Read these off the matrix that follows. Indices start at 1.
1) Report the entry at row 3, column 3.
2) Report the entry in row 1 and column 3.
3) Report the entry just left of the smallest entry.
4) Report the bottom entry of the column that holds the largest entry.
5) Report the entry just left of 629.
6) Report the entry in row 1 and column 2.
7) Report the top-right entry.
8) Report the entry in row 3 and column 1.
[[654 508 575 120 287 329 555 322]
 [654 685 299 536  41 715 399 175]
 [654 758 197 330 160 688 522 217]
 [654 663 332 506  59 678 408 187]
 [654 578 457 544  38 610 364 193]
 [654 506 572 338 159 434 445 263]
 [654 518 550 455  90 505 391 229]
 [654 629 391 288 187 535 506 253]]
1) 197
2) 575
3) 544
4) 629
5) 654
6) 508
7) 322
8) 654

Questions about the row below.
1) What is the entry just left of 29?
2) What is the entry just left of -5?
3) What is the entry just left of -12?
[ -3  23   4 -12 -60  75 -11  -5 -24 -70  29   6   3]
1) -70
2) -11
3) 4

Read these off the matrix that follows. Counting starts at 1.
1) What is the bottom-right entry?
2) What is the entry in row 3 and column 1?
3) What is the entry at the centre?
4) What is the entry just left of 23?
5) What is the entry just left of the centre entry?
6) What is the top-left entry?
7) What is the top-right entry?
8) What is the entry at row 2, column 2?
-41   -7  -52    1    1
 27   20   32   11  -40
  9   32   54   64  -12
-39  -43  -54   72  -12
 15    2   -5  -71   -9
 20   18  -10   66  -45
 -7   -8  -13  -72    4
  6  -28  -20  -28  -10
-47  -10   10  -21  -64
-35    7  -13  -21   -7
-23  -35   23  -21   39
 -7   35  -16  -66  -27
 -6   -8  -30   31  -50
1) -50
2) 9
3) -13
4) -35
5) -8
6) -41
7) 1
8) 20

Read these off the array that follows.
1) What is the entry just right of 1?
2) What is the entry just left of the centre entry?
3) What is the entry just right of 12?
4) What is the entry just left of -18?
5) What is the minimum?
[[-34, 51, -41, -24, 1, -3, 11], [5, 10, 21, -11, 7, -24, 11], [-36, -22, -28, 25, 11, 2, -29], [0, -30, -29, 27, 14, 30, 49], [-6, 34, 10, 41, -55, -23, 29], [12, 32, -17, 40, 22, 16, -25], [27, -22, -40, 2, -18, -26, 0]]
1) -3
2) -29
3) 32
4) 2
5) -55

-3.475	4.041	4.505	-5.101	4.782	26.720	21.946	-2.138
-3.510	2.733	6.337	-1.806	-4.252	11.973	28.397	21.325
-3.407	4.111	6.795	18.776	0.912	11.137	0.732	7.641
-3.486	6.612	-5.519	23.227	12.356	-2.676	19.709	-5.349
-3.546	-3.830	28.410	4.327	-5.006	10.859	28.562	-18.263
-3.441	-0.841	26.650	-6.671	15.396	4.154	5.649	20.697
-3.391	6.392	-4.375	28.351	0.439	9.492	9.323	-2.812
-3.492	-4.446	27.071	8.589	-6.782	8.118	27.275	-9.676
-3.496	6.609	-5.056	26.470	5.765	3.469	15.728	-6.374
-3.462	3.435	5.613	-3.862	-0.463	20.742	28.135	8.366
-3.523	1.498	18.877	0.204	18.806	-6.842	11.978	20.470
-3.412	5.340	0.999	26.772	-6.377	19.834	-6.768	12.977
-3.458	-5.285	17.650	19.510	2.310	10.174	-11.304	18.448
Indices start at 1.
The top entry of the column that holds the smallest entry: -2.138
What is the entry at row 3, column 1? -3.407
What is the minimum? -18.263
What is the entry just left of the smallest entry? 28.562
What is the entry directly below 3.435? 1.498
What is the entry just left of 0.439? 28.351
What is the entry at row 1, column 1? -3.475
What is the entry directly above 8.118? 9.492
The entry directly above -3.862 -> 26.470
What is the entry at row 2, column 3? 6.337
The entry in row 3 and column 3 is 6.795
What is the entry directly above 12.356? 0.912
The entry in the bottom-left corner is -3.458
The entry directly below -5.006 is 15.396
What is the entry at row 1, column 3? 4.505
What is the entry in row 1 and column 2? 4.041
What is the bottom-right entry? 18.448
The bottom entry of the column that holds the largest entry is -11.304
The entry directly below the largest entry is 5.649
What is the entry at row 3, column 2? 4.111
What is the entry at row 2, column 1? -3.510
What is the entry directly below 21.946? 28.397
What is the entry just left of 10.174? 2.310
The entry directly above the largest entry: 19.709
What is the entry just right of -3.830? 28.410
The entry directly below the smallest entry is 20.697
What is the entry directly below -3.486? -3.546

Read these off the row that follows.
1) What is the entry just right of -58?
2) What is the entry just left of 30?
3) What is the entry just left of the smallest entry?
4) What is the entry just left of -25?
5) What is the entry just left of 5?
array([ 18, -58,  23,   2,  30, -25,  64,   5])
1) 23
2) 2
3) 18
4) 30
5) 64
